In the rows, 128 means zero.
The same turns and mirrors carry the whole set onto itself and the rows of a family onto each other. Which other rows belong to the same family as each row named below? List them in the order they appear above.
These 30 rows form 5 families of 6 rows each.
Rir: [150 150 148 141 121 125 126 128 138 126 127  98 120 106 118 109 114 125
 124 129  92 107 137 146 141 133 174 111 116 147]
Vin: [159 110 145 152 136 134 126 173 138 120 132  99 128 104  98 119 128 128
 111 145 139 146 110 153 122 169 177 136 119 129]
zodim: [158 118 147 148 138 132 127 168 145 120 134 109 129 110  95 110 121 129
 109 132 125 143 118 152 117 169 184 139 117 142]
Nifid: [138 115 106 117 143 129 130 166 114 137 113 135 126  95 144 131 150 154
 122 112 158 145  70 140 141  89 116 137 112 120]
nakuv: [115 134 121 123 150 135 146 156 130 120 111 120 128 112 119 117 144 156
 110  96 132 137 109 120 142  70  88 125 131 126]
Mok: [124 130 111 116 143 131 134 166 122 134 106 146 117  95 155 141 156 146
 131 111 160 141  83 143 130 102 115 154 112 122]
Som: [139 142 172 118 116 139 136 151 135 111 127  96 121  74 113 134 111 145
 111 118 122 139 124 168 128 145 168 100 112 152]
Lalik: [113 146 101 141 164 153 129 153 126 137 152 132 127 113 114 119 143 140
 126 116 146 106 107 108 135  95 126 167 114 146]
Vatin: [124 129 113 118 148 121 132 151 124 128 119 152 116  94 154 134 153 133
 126 125 175 145  77 138 113 110 115 149 121 135]
famir: [127 144 139 122 142 112 134 149 144 124 108 138 122 117 140 135 150 142
  95  94 141 138 118 110 122  74 101 137 139 130]
rapu: [146 151 166 136 117 132 124 153 130 105 108 113 128  69 132 146 130 127
 108 122 126 136 137 171 121 150 159 113 130 155]
Dib: [134 120 109 114 145 129 135 163 120 141 117 143 106  88 154 130 152 147
 114 121 165 137  77 143 131 112 118 157 100 128]
zuk: [119 146  99 145 165 142 124 145 140 124 144 140 142 126 115 134 143 138
 121 115 159 127 100 108 127  92 125 164 121 139]
dumoz: [159 123 143 145 141 139 122 158 141 122 134 109 129 101  98 113 131 120
 108 154 144 152 121 162 124 162 172 137 131 154]
gosan: [130 139  94 137 164 154 127 163 111 136 133 126 134 112 118 120 134 131
 131 112 150 113  90 113 136  85 122 147 121 140]
gofov: [160 110 138 149 134 141 124 171 151 117 149  95 110 111  99 102 138 119
 112 130 133 145 106 161 126 164 164 125 124 149]
kek: [136 117 113 108 133 120 144 152 113 140 107 136 119  88 149 128 136 155
 125 126 167 134  80 141 125  99 122 159 118 123]
kune: [170 121 138 138 134 126 124 158 138 138 140  95 124 104 108 105 117 135
 104 135 125 135 113 155 127 161 181 122 110 145]
bufa: [118 133 131 126 151 128 145 160 147 128 111 137 126 114 128 127 154 153
 107  97 129 132 122 121 132  78  96 135 134 117]
malub: [167 146 143 154 130 118 125 134 152 117 132 113 134 111 117 124 137 117
 117 134 108 119 162 146 140 130 169 119 126 139]
nidu: [139 141 171 121 112 129 130 154 131 102 124 108 118  69 117 143 121 131
 121 109 127 139 135 163 116 155 169 115 119 148]
Togi: [160 147 140 157 116 126 122 137 157 116 129  98 118 117 121 119 141 110
 122 117  96 114 136 148 150 126 166 116 112 144]
Nimef: [140 145 164 125 108 146 120 158 131 102 123  95 108  71 127 139 130 125
 111 101 124 138 119 170 133 139 156 113 127 159]
rebe: [127 135  98 142 163 150 149 151 124 128 140 131 150 108 111 122 124 151
 130 120 160 107 106 115 124  87 131 165 120 137]
Pesar: [157 151 151 144 115 111 126 136 142 121 118 105 119 115 118 118 124 114
 120 119  93 120 149 138 141 137 176 131 115 135]
rufas: [130 139 170 125 106 136 131 156 121  99 114  92 118  70 116 143 122 127
 111 113 122 138 137 162 127 143 151 116 130 139]
tusi: [124 133 135 124 141 126 152 153 140 126  99 126 139 112 129 123 133 171
  92 104 133 126 118 117 129  69 104 142 131 124]
pasar: [155 148 138 157 121 124 123 142 138 119 119  95 125 116 115 120 125 109
 121 129 100 108 147 130 151 131 173 128 114 128]
duse: [122 144 100 132 168 161 125 169 124 137 138 135 131 115 115 124 143 140
 133 107 154 122 104 117 134  92 121 168 129 137]
vik: [112 135 145 120 148 128 146 158 148 122 115 132 117 107 129 129 150 165
  90  97 129 129 118 121 130  76  96 129 120 129]

The rest of the family of dumoz: Vatin, famir, rapu, zuk, malub
The rest of the family of rufas: Vin, Lalik, Dib, pasar, vik
The rest of the family of Nifid: Rir, nakuv, Som, gosan, kune

